Landscape: points and heights:
Z_514 h=3.13: [127 154  98  91 128 146 143 151 147  53 137 166 137 162  99 130]
Z_941 h=3.04: [121 151 132 106 111 140 157 150 153  74 143 155 157 140 108 131]
Z_280 h=3.42: [120 102 144 160 135 104 113 106 113 213 134  83 104  90 148 132]
Z_612 h=3.64: [106 124  87 141 168 122 115  72  97 189 125  83  89 113 154 165]
Z_158 h=3.64: [ 99 104  47 116 157 138  97  89  97 156 107 127  95 142 146 148]
Z_957 h=3.71: [111 115  53 122 164 137  97  77  92 170 107 102  81 130 146 152]
Z_583 h=2.92: [ 97 113  62 118 151 142 104  98 101 155 114 141 109 149 153 147]
Z_850 h=3.55: [108 117  59 127 163 132 101  84  92 176 113 103  83 130 153 150]
Z_499 h=0.96: [ 98 140  85 101 133 156 116 108 115  91 148 161 126 177 130 126]
Z_408 h=1.41: [167 106 172 183 118 114 126 137 131 192 104  93 132  61 141 124]
Z_455 h=3.76: [154  97 160 187 125 102  98 109 135 202 116  75 133  66 142 117]
Z_792 h=2.57: [157 139 210 128  97 112 161 161 157  90 143 132 159 114 106 108]
Z_510 h=2.94: [152 102 160 181 119 104 111 123 125 200 123  80 121  68 144 123]
Z_996 h=3.42: [105 111  56 121 157 138 102  92  95 159 111 127  99 143 149 150]
Z_215 h=3.68: [114 116  56 122 166 139  99  76  91 175 108  97  80 128 148 156]
Z_766 h=1.44: [105 144  98 102 126 157 126 121 129  83 149 161 134 168 122 127]
Z_582 h=2.72: [158 139 203 131  97 119 160 157 151 101 136 130 155 110 113 108]
Z_763 h=3.19: [ 78 117  62 114 143 157 100 103 109 129 122 159 118 174 144 130]
Z_682 h=2.84: [136 131 164 140 105 136 147 152 137 146 126 123 139 103 136 126]
Z_44 h=3.76: [103 151  98  84 143 135 129 139 124  48 145 160 117 197 107 126]
Z_429 h=3.58: [141 153 113  90 127 141 157 159 151  44 126 170 152 155 100 129]
Z_70 h=3.34: [ 91 139  86  94 138 147 120 117 121  71 151 159 114 201 119 123]
Z_403 h=3.68: [ 86  96  42 114 152 141  98  98 103 149 111 139 109 153 137 139]
Z_103 h=3.05: [142 135 191 126  96 135 159 155 148 114 137 131 152 110 114 115]
Z_104 h=2.50: [116 149 117 119 117 151 147 132 132  93 145 151 150 144 122 134]
Z_872 h=2.31: [152 106 150 175 121 110 123 125 126 195 114  84 123  76 145 125]
Z_829 h=2.95: [138 129 194 112  92 123 171 170 165  83 138 151 166 131  97 113]
Z_386 h=3.71: [102 154  96  79 142 137 128 136 130  49 143 164 115 195 105 123]
Z_571 h=2.72: [153 135 209 124  92 105 159 167 162  86 142 141 167 125 100 107]
Z_671 h=2.62: [ 98 125  98 134 148 129 126 106 102 169 125 124 113 138 156 154]
Z_10 h=3.58: [ 96 147  94  81 140 138 123 132 123  59 150 163 115 202 111 126]
Z_504 h=3.63: [133 162  98  84 126 143 144 161 150  39 129 167 136 164  97 126]
Z_573 h=3.10: [173 135 202 160 111 113 137 153 137 148 115 111 142  79 139 113]
Z_445 h=1.54: [ 98 138  83  96 133 153 116 109 119  83 147 166 122 186 125 122]
Z_653 h=2.93: [152 132 208 121  91 104 166 171 165  84 144 147 174 126  99 100]
Z_477 h=2.17: [105 137 112 129 129 148 133 123 124 133 135 146 133 137 141 141]
Z_522 h=3.42: [ 92 108  53 118 153 141 102  97 100 151 112 138 107 152 145 144]
Z_146 h=2.03: [170 113 175 173 114 107 129 144 133 180 104 102 138  71 143 122]
Z_713 h=2.87: [172 140 220 136 104 102 148 163 158  93 142 130 156 115 106 102]
Z_603 h=3.40: [123 159  97  84 131 145 136 150 143  49 136 164 134 170  98 132]
Z_332 h=2.68: [163 140 217 131 102 106 153 164 159  90 144 137 163 115 108 109]
Z_80 h=2.84: [155 138 201 130  98 123 158 155 151 110 136 128 156 109 114 110]
Z_56 h=3.26: [131 157 101  86 124 144 141 153 146  50 135 162 139 165 106 132]
Z_509 h=2.77: [174 146 217 145 105 113 146 154 149 111 135 123 146  99 114 108]
Z_626 h=3.56: [140 156 107  88 124 143 157 160 156  47 129 169 145 155  96 131]
Z_227 h=3.22: [179 131 199 166 120 106 129 150 135 164 106 107 141  71 141 114]
Z_243 h=3.67: [137  98 164 177 132  97  98 105 121 209 128  73 120  75 143 120]
Z_114 h=3.10: [119 153  96  84 130 147 131 146 141  53 140 161 133 176 104 128]
Z_36 h=3.63: [107 100 146 157 147 104 107  90 107 218 139  79  99  90 143 128]
Z_83 h=3.18: [ 83 123  65 107 140 162 105 102 108 120 132 163 119 177 136 128]
Z_733 h=3.08: [127 143 150 122 106 144 162 152 149  95 143 140 158 131 114 122]
Z_931 h=2.97: [163 138 220 133 102  95 154 167 160  88 146 138 167 115 106 103]
Z_923 h=3.45: [104 151  93  83 137 142 124 134 131  59 148 159 118 197 106 127]
Z_238 h=3.73: [111 112  58 117 167 134 103  76  93 169 109 101  80 130 148 153]
Z_629 h=1.79: [117 128 132 147 124 129 136 134 115 176 124 114 122 112 151 141]
Z_645 h=3.08: [145 101 161 176 124 103 114 119 122 204 122  80 119  77 147 121]
Z_592 h=3.80: [108 109  52 117 166 137 102  79  96 165 107 103  85 129 143 152]
Z_559 h=3.11: [160 108 160 186 121 102 114 124 129 196 115  80 131  61 143 122]
Z_942 h=2.08: [153 107 158 177 119 105 125 132 127 196 114  86 124  70 144 126]
Z_523 h=3.58: [ 83 100  47 118 152 142  99  95 101 150 112 144 110 159 141 140]
Z_998 h=3.15: [176 123 187 175 120 100 129 148 137 176 102 101 141  65 145 121]
Z_634 h=3.05: [166 101 163 184 114 103 114 123 127 193 113  83 131  61 138 120]
Z_379 h=2.09: [116 136 128 136 127 139 139 131 122 152 129 128 132 124 145 141]
Bottom of the valley:
From each row below, which row is at the bottom of the valley it runs down into?
Z_941 => Z_499
Z_103 => Z_792
Z_227 => Z_408
Z_998 => Z_408
Z_634 => Z_408
Z_733 => Z_499
